(in the rows, 128 means zero)
One turn or mirror swaps these rows in pairs. Which row does each one swap with?
The rows were stretched afterwards, more along some directions than others.
betik: [ 93 145 167 161 115 170 145 110 135 153 164 125 104 108 143 158 132 126
  95 143]
vedid: [127 107 118 161 106 125 123 133 102 183 136 106 112 112 114 153 109 130
 119  90]
Kas: [145 117 125 169 109 114 120 128  88 171 139 112 106 100 126 160 114 129
 104 106]
guke: [105 143 162 167 112 171 143 108 132 152 170 123 101  99 143 159 128 124
  96 138]
debuf: [127  99 136 165 107 130 119 130  93 187 133 117 123 105 134 156 116 132
 121 100]
niki: [145 112 149 131 116 129 126 145 105 107 147 133 113 108 129 115 142 122
 118 106]
zab: [146 113 156 138 119 130 108 141  92 123 146 142 117 104 125 122 149 125
 115 116]
tobo: [127 117 123 168 106 128 118 140  96 182 144 103 112 105 125 146 120 139
 101 119]
Zudev: [113 139 168 159 121 176 175 151 126 146 154 100 115 133 151 135 130 116
 116 124]
mem: [111 137 172 154 121 177 172 156 119 147 154 104 119 127 154 133 137 118
 123 123]
semu: [135 140 171 139 124 140 112 165  94 136 135 134 122 130 122 127 137 123
 102 129]
gorin: [140 102 129 172 111 125 113 133  93 186 145 109 112  97 123 148 114 135
 112  93]
Rega: [142 124 161 138 125 129 111 154  90 132 137 135 117 119 123 119 140 123
 111 122]
zok: [161 126 154 131 124 129 117 153  87 114 146 128 111 109 128 121 150 127
 115 115]
Vutin: [107 142 168 152 116 181 171 154 123 149 149 105 123 129 155 136 133 124
 118 125]
Foman: [110 139 168 157 119 178 173 156 122 146 156 103 122 127 152 133 135 121
 119 123]
zome: [105 139 167 151 115 179 175 153 124 146 150 106 119 131 158 136 132 119
 117 126]
Pazok: [ 96 142 160 167 109 169 143 107 132 164 169 121  96 101 140 161 130 126
  93 140]
mula: [140  93 120 164 108 123 127 120 116 164 148 119 102 100 130 146 114 131
 114  91]
kedu: [161 134 157 141 122 127 112 154  84 123 144 133 119 110 128 128 140 123
 109 124]
sos: [143 113 153 136 114 139 114 144  87 119 132 133 112 117 117 117 140 126
 117 115]
Bugob: [140 104 124 163 109 121 119 114 103 177 148 117 108  85 133 151 123 135
 119  97]
zepin: [141 119 127 159 121 118 118 130 100 182 138 114 109 112 128 152 115 129
 102 106]
div: [139 101 118 166 114 135 124 121 102 179 144 113 108 108 127 145 116 132
 114  92]
Dop: [109 133 166 153 122 177 176 150 129 151 156 103 117 133 156 130 136 116
 116 119]
Taten: [142 118 148 132 113 132 124 135  94 118 146 132 112 113 124 122 141 119
 115 116]
Lum: [147 110 163 132 129 138 113 132 101 134 147 145 107 113 125 118 146 127
 126 111]
zuro: [125 117 123 164  98 119 119 134  94 179 136 109 111 100 124 158 116 134
 108 109]
zufav: [ 90 145 168 155 113 168 147 109 135 152 158 128 100 113 142 160 131 123
  98 144]
teg: [107 136 169 151 116 178 173 148 131 147 155 104 113 130 152 128 137 124
 117 129]
mor: [143 120 165 135 120 137 115 160  86 118 140 133 117 114 126 118 149 132
 120 122]
duzil: [130 128 138 159 115 127 117 142 101 184 123 110 125 118 127 156 107 129
 113 115]
sirit: [106 139 171 159 118 175 177 153 123 147 152 105 121 130 156 139 127 116
 116 126]
duf: [ 97 142 159 154 113 173 147 108 143 151 167 124  98 107 144 152 135 127
  96 140]
bodim: [148 105 156 135 118 128 121 136 101 122 156 141 104 106 131 118 153 126
 121 110]
Gepe: [139 120 154 127 111 138 119 139  88 112 142 137 106 119 130 122 146 127
 130 117]
lako: [101 147 163 162 114 172 148 113 136 152 169 117  95 106 140 158 126 123
  96 137]
gef: [131 117 121 166 103 128 125 136  93 172 137 102 103 100 124 151 112 138
 112 107]
mit: [148 109 120 164 113 124 119 123 106 176 145 120 114  98 131 147 116 139
 108 102]
Fovol: [ 95 146 167 168 114 170 147 114 135 158 169 118  98 105 142 163 124 122
 103 137]
buz: [ 99 149 158 154 114 170 145 108 136 157 163 116  96 104 139 156 125 126
  97 136]
tulop: [126 108 124 152 106 123 122 113 105 175 137 113 110 109 123 148 119 144
 121 107]
koro: [152 111 149 136 114 126 110 144  89 122 145 132 111 107 123 120 150 123
 123 111]
zimog: [138 133 159 150 113 135 116 168  77 125 148 123 118 113 126 127 140 124
 111 133]
gez: [141 113 124 165 110 120 112 133 104 187 143 114 112 103 122 153 110 134
 111 106]
nol: [109 139 168 159 118 176 171 150 129 145 158 100 121 127 151 133 132 123
 121 127]
bameg: [138 123 154 138 113 127 124 155  92 116 149 126 105 115 116 125 143 127
 117 124]
ginim: [113 132 169 166 116 175 175 151 128 147 163  99 115 122 153 135 131 121
 121 123]
Mus: [ 96 139 163 160 113 171 148 108 143 150 175 118  90 101 144 152 132 124
 100 135]
dib: [114 139 169 164 120 173 174 155 119 147 154 104 115 136 146 138 128 115
 116 126]
zuled: [ 93 139 161 162 109 169 148 104 137 156 167 124  92 104 142 159 129 123
  95 140]
tor: [134 119 158 135 114 144 109 147  89 129 143 139 125 110 128 117 160 129
 111 118]
siz: [ 92 139 166 159 111 173 149 109 141 152 169 121  92 112 146 154 128 123
 100 138]
Vuzos: [143 119 154 123 122 122 123 138 100 115 142 143 109 118 133 123 142 117
 117 117]
gebe: [133 109 121 162 105 121 122 115 104 194 141 115 110  99 124 154 115 130
 116  99]
tok: [137  99 122 163 107 125 122 132 101 183 140 113 116 103 131 145 118 132
 113  93]

Swapped with zimog: tobo
Swapped with zab: tok
Swapped with tulop: Gepe
Swapped with Lum: gebe
Swapped with mor: zuro

